(in the rows, 128 means zero)
Named moves (each a turn or a mirror), then the moves between two rows, first move first; the first pair answered:
move mogod:
[115 156 166 129 133 147  88  95] |-> [114 135 180 133 145 136  92  96]
[148  93 116 144  95 138  81 102] |-> [148  89 120 146  98 136  82 103]
[129 183 134 114 139 104 120 114] |-> [127 146 158 123 157  85 129 119]
[122 112 100 120 138  97 155 132] |-> [123 135  85 116 126 109 150 130]
move vode:
[133 120 130 138 142 106 150 148] |-> [141 118 124 146 105 152 118 131]
[143 119 104 111 112 139 148 134] |-> [141 114 110 110 121 131 157 139]
[122 143 148 130 158 117 138 151] |-> [132 134 146 140 121 164 107 135]
move Muzet:
[127 128 117 116 150 104 140 163] |-> [130 126 114 119 150 102 137 163]
[123 139 137 126 132 137 160 152] |-> [129 112 125 132 126 135 159 153]
[112 176 170 106 145 118 128 127] |-> [112 121 186 122 152 136 149 145]
Now pairs of rows:
Between the rows of a pair lie 2 to 3 moves.
[129 182  98 115 125 177 118 148] |-> [128  96 130 138 146 183 149 172] => Muzet then Muzet then mogod
[142 119 107 148  84 106  66 118] |-> [123 145 131 132 141  47 111 139] => vode then Muzet
[132 154 109 123 119 159 149 141] |-> [143  91 104 137 123 127 144 139] => Muzet then mogod then Muzet
[153  87  84 136 134 138 176 162] |-> [160  88  73 135 133 100 158 145] => Muzet then mogod
[140 144 117 135 100 130 102 107] |-> [138 122 137 139 117 100 103 105] => mogod then Muzet
[125 125 115 130 145 131 151 141] |-> [128 143 103 125 139 123 138 131] => Muzet then Muzet then Muzet
[113  73 143 147 155  82 109 134] |-> [123 156  80 127 116  96  77 112] => Muzet then mogod
[127  67 177 139 149 131 137 133] |-> [113 174 133 105 158 135 172 158] => mogod then Muzet then vode
[133 126 101 135 117  98 110 130] |-> [126 156 118 128 126  94 112 127] => mogod then Muzet
[128 138 120 125 124 135 147 129] |-> [136 125 113 127 124 115 139 121] => mogod then Muzet then Muzet
[117 113 134 132 134 174 160 153] |-> [138 113  73 129 105 149 126 131] => mogod then Muzet then Muzet
[130 168 139 122 159  87 149 139] |-> [140 178  89 121 123 138 146 145] => Muzet then Muzet then mogod
[120 110 103 132 121 161 142 139] |-> [123 145  89 122 114 147 126 124] => Muzet then Muzet
[161  96 156 120 115 119 120 111] |-> [151 140 174 109 120 120 121 107] => Muzet then Muzet then Muzet
[135 124 192 145 142 165 154 150] |-> [160 149 106 139  86 187 120 135] => Muzet then mogod then Muzet
[120 155 162 131 124 131 108 101] |-> [127 143 133 135 104 166 112 110] => Muzet then Muzet then mogod
[140 132 131 127 113 168 143 136] |-> [144  98 134 136 120 154 145 137] => Muzet then mogod
[120 114 187 139 134 136 106 114] |-> [127  98 160 144 114 173 111 122] => mogod then Muzet then Muzet
[108 142 158 130 169 103 134 125] |-> [117  93 143 144 154 142 151 145] => mogod then Muzet then Muzet
[130 150 129 129 114 173 134 101] |-> [141  83 133 143 125 130 131  98] => mogod then Muzet
[129 148 110 127 122 133 139 143] |-> [134 109 118 138 131 119 143 145] => Muzet then mogod then Muzet
[107 122  93 112 133 108 150 135] |-> [101 132 113 109 142 116 160 141] => Muzet then Muzet then Muzet
[111 199 114 106 143 111 151 140] |-> [126  88 116 133 156  68 153 143] => mogod then Muzet then Muzet
[126  95 155 146 145 160 163 150] |-> [139 120  80 129 144 106 166 151] => Muzet then mogod then vode
[110 146 147 145  88 165 138  97] |-> [111 109 159 154  97 160 148 105] => Muzet then mogod
[109 185 152 113 144 144 149 144] |-> [120  83 159 139 154 124 161 155] => mogod then Muzet
[144  96  97 142 107 193 185 145] |-> [162  89  56 140  90 155 154 123] => mogod then Muzet
[132 112 136 117 153  97 163 167] |-> [130 158 116 109 134 139 163 172] => mogod then Muzet
[138 134 103 121  99 134 110 140] |-> [133 149 127 115 118  98 103 129] => mogod then Muzet then Muzet
[162 164 142 129 115 144  64  93] |-> [159 111 178 142 144 110  73  96] => mogod then Muzet
[132  65 120 152 125 137 129 130] |-> [111 188 146 119 136 133 117 112] => Muzet then Muzet then Muzet
[129 159 148 145 128 130 153 143] |-> [137 133 123 150 110 148 155 149] => Muzet then mogod then Muzet
[127 171 155 117  86 174 104 101] |-> [112 188 157  98 147 101 158 133] => vode then mogod
[154 145  88  97 112 134 119 135] |-> [134 156 137  96 134 159 149 153] => Muzet then Muzet
[118 156 142 132 114 138 130 106] |-> [126 103 138 144 115 112 128 104] => mogod then Muzet then Muzet
[132 141 130 126 125 142 128 123] |-> [139 119 125 128 126 121 121 119] => mogod then Muzet then Muzet
[114 184 146 119 117 176 107 125] |-> [111 123 178 135 136 184 134 145] => Muzet then mogod
[ 91 101 159 119 140 103 120  97] |-> [ 97 155 112 107 106 130 102  89] => Muzet then mogod
[132 124 106 126 119 171 135 158] |-> [144 136  82 120 114 122 105 134] => mogod then Muzet then Muzet
[130 111  97 137 132  88 119 136] |-> [107 143 151 132 157 114 146 151] => Muzet then Muzet then Muzet
[146 122  65 109 130  85 148 137] |-> [133 123 115 109 160  65 160 140] => Muzet then mogod
[135  78  97 130 106 111 130 139] |-> [134  94 105 123 117  77 117 126] => Muzet then mogod
[122  98 155 146 169  71 161 105] |-> [107 201 140 126 142 157 172 116] => mogod then Muzet
[125 125 155 133 135 113 120 115] |-> [127 154 129 129 117 134 113 113] => Muzet then mogod
[109 191 152 144 128 162  97 115] |-> [134  75 138 169 135 100  85 107] => mogod then Muzet then Muzet
[134 108 124 122 161  69 156 143] |-> [128 141 130 114 164  69 153 140] => Muzet then Muzet then Muzet
[137 100 128 124 112 188 118 123] |-> [142 134 106 115 102 169  98 106] => Muzet then Muzet
[123 148 128 133 126 178 156 156] |-> [139  78 112 149 126 143 147 152] => mogod then Muzet
[125 119 121 136 135 112 141 128] |-> [123 145 126 134 118 135 121 115] => vode then Muzet then Muzet
[111 139 157 126 158 111 139 131] |-> [125  89 128 137 143 101 131 130] => Muzet then Muzet
[ 97 118 160 102 173 121 143 152] |-> [105 158 106  96 130 170 133 152] => Muzet then mogod then Muzet
[128 100 102 125 159 123 151 171] |-> [130 151  76 110 146 110 128 152] => Muzet then mogod then Muzet
[125 124 108 138 122 185 174 153] |-> [150 100  59 141 106 129 136 128] => Muzet then mogod then Muzet
[118 117 165 128 155  80 126 125] |-> [126 183 107 113 113 121 107 116] => Muzet then mogod
[120  92 172 149 125 132  83  92] |-> [113 150 163 135 111 170  83  95] => mogod then Muzet
[120  63 150 158 118 178 151 150] |-> [133 122  92 143  80 200 124 136] => mogod then Muzet
[129 125 142 134 117 147 123 130] |-> [128 138 120 124 132 106 135 134] => Muzet then Muzet then vode
[139 112 134 145 103 146  88  96] |-> [123 151 141 125 158  77 130 118] => Muzet then vode
[116 122 111 112 159 100 129 130] |-> [109 150 119 108 157 120 135 133] => mogod then Muzet
[104 184  89 105 155 110 176 157] |-> [108 106 108 125 171  83 187 165] => mogod then Muzet
[131 105 138 148 111 144 113 102] |-> [127 140 137 138 111 138 104  94] => Muzet then Muzet
[135  52 101 149 138  63 145 131] |-> [ 96 192 170 115 169  80 157 127] => Muzet then Muzet then Muzet
[145  83 122 133 147  64  79  93] |-> [116 169 178 114 171  82  92  98] => Muzet then Muzet
[141  98 125 135 119 143 116 115] |-> [138 129 125 126 125 118 101 101] => Muzet then mogod then Muzet
[121 161 162 143 136 124 104  94] |-> [125  95 169 160 139 137 122 109] => Muzet then Muzet
[114 134 126 139 109 154 160 151] |-> [122 105 116 145 108 142 156 149] => Muzet then mogod
[134 153  74 118 109 128 124 135] |-> [135 109 100 125 134  73 121 127] => mogod then Muzet
[124 181 174 132 107 153  79  92] |-> [128 140 158 146  90 206 100 114] => Muzet then Muzet then mogod
[123 117 133 120 176  99 186 158] |-> [150  62 110 147 104 162 117 121] => Muzet then vode then mogod
[131 123 183 137 136 141  88 106] |-> [137 148 150 132 111 165  79 104] => Muzet then mogod
[111 191 121  97 134 138 128 133] |-> [116 132 111 115 120 186 150 160] => Muzet then Muzet then mogod
[119 148 128 124 143 144 177 161] |-> [141  97  84 138 110 140 147 147] => Muzet then Muzet then vode
[159  81 100 139 123  97 128 118] |-> [155 116 109 128 134  72 114 105] => Muzet then mogod
[143 159  91 111 123 101 113 113] |-> [117 162 157 117 152 152 156 142] => Muzet then Muzet then mogod
[114 142 169 120 165 106 149 133] |-> [127  83 138 137 142 146 161 151] => mogod then Muzet then Muzet
[149 132 122 132 109 148  94  94] |-> [139 108 169 137 139 130 111 101] => Muzet then mogod
[135 110  94 125 116 117 105 122] |-> [124 106 138 126 144  92 114 122] => Muzet then mogod
[122 145 122 115  98 117  80 104] |-> [100 146 175 118 120 158 116 130] => Muzet then Muzet then mogod
